One turn sends every row of this set to another row. A few are shown first. Where does it send the rows asked after them?
q130: [8, 0, -16, -11, 8, -18, 13, -1, 7, -9, 4, 1, 0, 5, 0, -4, -10, -13, -15, 6, 8, -2, 7, 3]
q695: [0, 1, 8, -4, 2, -7, 10, 18, 8, 5, -5, 12, -4, -1, -1, 11, -7, 1, -12, -12, 0, -15, -14, -2]
q972: [0, 2, 12, -1, -6, -3, 18, 16, 7, 1, 1, 6, -3, 2, -1, 1, -4, -4, -11, -11, -6, -21, -20, 6]
q878: [12, 5, -8, 11, -7, -14, 12, -1, -7, 3, -1, -5, -1, 5, -2, 5, -20, -17, -11, 14, 0, -4, 7, 8]
q909: [7, 0, 15, -7, -2, -8, 20, 18, 11, -6, 0, 2, 0, 6, 2, 3, 6, -11, -12, -2, 0, -16, -15, 10]
q906: [12, -10, -13, 1, -2, -10, 14, -3, 7, -10, 4, -7, 0, 5, -7, -16, -1, -12, -18, 9, -4, -13, -5, 6]
q450: [14, -5, -10, 6, 4, -9, 3, 1, -1, -4, 0, -8, -4, 1, -8, -12, -23, -5, -18, 12, 8, -11, -1, 8]
q230: [7, -2, 11, -9, 6, -12, 12, 21, 12, -2, -6, 8, -1, 3, 3, 13, 2, -5, -13, -4, 6, -10, -9, 2]
q137: [1, 12, 3, 3, -10, 6, 1, 14, -1, -12, 5, 1, 20, 6, -1, 2, -20, -6, -5, -3, 6, -4, -12, -8]
q764: [-10, 6, -2, -11, 14, 0, 7, 14, 3, -1, -2, -12, 1, -2, 6, 6, -3, -17, -10, -4, 11, -1, -3, -8]
q13: [4, 4, 0, 1, -5, 3, -6, 17, 4, -15, -3, 1, 21, 6, -1, 2, -15, -4, -8, 1, 8, -1, -13, -10]
q403: [9, 5, -13, 2, 2, -12, 11, 2, -4, -4, -3, -7, -5, 5, -6, -6, -28, -17, -13, 8, 6, -4, -1, 11]
q975: [10, 8, 8, 7, -13, 7, 5, 14, -3, -15, 7, -5, 20, 7, -2, 5, -10, -11, -6, 2, 5, -7, -14, -6]
q885: [17, -5, -6, 15, -5, -11, 3, -1, -3, 3, 1, -6, -1, 1, -5, -1, -15, -4, -16, 18, 2, -12, 6, 6]
q338: [12, 0, 5, 5, -8, 3, -2, 18, 2, -17, -1, -5, 21, 7, -2, 4, -6, -9, -9, 6, 7, -3, -14, -9]
q132: [-6, -2, 6, 8, -3, 9, 8, 9, 0, 5, 6, -17, 2, -4, 2, -1, 9, -9, -12, 2, -4, -18, -7, -7]
q802: [9, 7, -15, 1, 1, -14, 14, -4, -5, 3, 8, 7, -5, -1, -5, 11, -16, -9, -12, -3, 4, -6, 7, -6]
q928: [-5, -4, 3, -6, 11, 4, 6, 13, 7, -7, 3, -20, 3, -2, 3, -8, 8, -12, -14, 4, 7, -11, -8, -3]
q857: [-12, 9, 0, 3, 1, 5, 10, 10, -5, 10, 1, -9, 0, -5, 4, 13, -2, -13, -8, -5, -2, -8, -3, -12]
q880: [13, -4, -13, 13, -9, -6, 15, -6, -5, 3, 7, -1, -6, 0, -11, -1, -7, -8, -16, 0, -8, -17, -4, -4]

q906 -> q130
q928 -> q764
q885 -> q450
Where do these go?
q230 -> q695
q975 -> q338

